In the data rows, zero lies at 4.5, halfway between 4 and 5.
Here are some points:
[6 3 4 7 0 5 5 7]
[3 7 6 1 9 4 5 2]
[2 5 5 5 5 3 2 6]
[3 4 4 7 0 5 5 9]
[4 1 1 8 0 3 4 8]
[5 4 3 4 6 4 4 2]
[6 3 4 7 1 4 6 7]
[6 3 6 4 5 4 4 3]
[5 1 5 8 0 3 3 8]
[1 4 3 7 2 5 4 7]
[4 3 5 7 3 3 3 7]
[6 2 5 7 0 3 3 6]
[4 1 6 6 0 3 3 6]
[6 6 5 2 6 3 4 4]
[3 4 3 6 2 5 2 7]
[4 8 6 0 9 4 6 0]
[5 5 6 2 8 5 5 0]
[5 5 5 0 9 4 5 0]
[6 4 7 1 9 4 4 0]
[2 4 4 7 0 4 3 9]
[3 5 4 6 0 4 4 6]
[4 5 6 3 6 6 6 4]
[5 7 5 1 9 6 3 0]
[4 3 3 7 1 6 4 5]
[5 2 3 9 0 6 3 8]
[5 7 6 0 9 6 5 0]
[4 3 3 7 0 6 5 9]
[1 5 6 0 9 6 6 0]
20 more points follow, each with its number after it:
[4 5 4 6 4 4 4 5] 0
[4 5 6 4 7 4 4 3] 1
[2 4 2 8 1 4 2 9] 2
[3 0 6 8 0 2 2 7] 3
[2 4 2 8 0 4 3 9] 4
[4 6 4 5 6 3 4 5] 5
[5 1 5 7 1 4 4 6] 6
[7 3 4 5 5 5 5 5] 7
[6 5 8 2 9 4 5 0] 8
[6 5 6 1 9 4 6 0] 9
[6 8 6 1 9 6 5 0] 10
[6 8 5 2 9 5 5 1] 11
[4 7 6 1 9 4 6 0] 12
[6 4 6 5 5 5 6 5] 13
[3 5 5 4 4 5 5 5] 14
[7 4 7 2 6 2 5 0] 15
[3 3 6 5 3 4 4 5] 16
[3 7 0 7 2 7 3 6] 17
[8 5 4 1 5 3 6 3] 18
[5 6 5 5 3 4 5 5] 19
Which of these numbered points is nearest to each point below, ignoring the direction in which the first points spread most? Its number follows each.
[3 5 5 5 4 5 5 8] > 14
[7 6 6 1 8 5 6 0] > 9
[7 4 7 2 8 4 4 0] > 8
[6 4 3 6 0 5 2 8] > 10
[2 6 1 7 1 4 4 7] > 4
[8 7 5 1 8 4 7 0] > 18
[2 5 3 4 6 5 4 4] > 4
[5 2 4 7 1 6 5 9] > 13
[3 6 5 2 7 5 5 5] > 14
[5 4 3 9 2 5 5 8] > 11
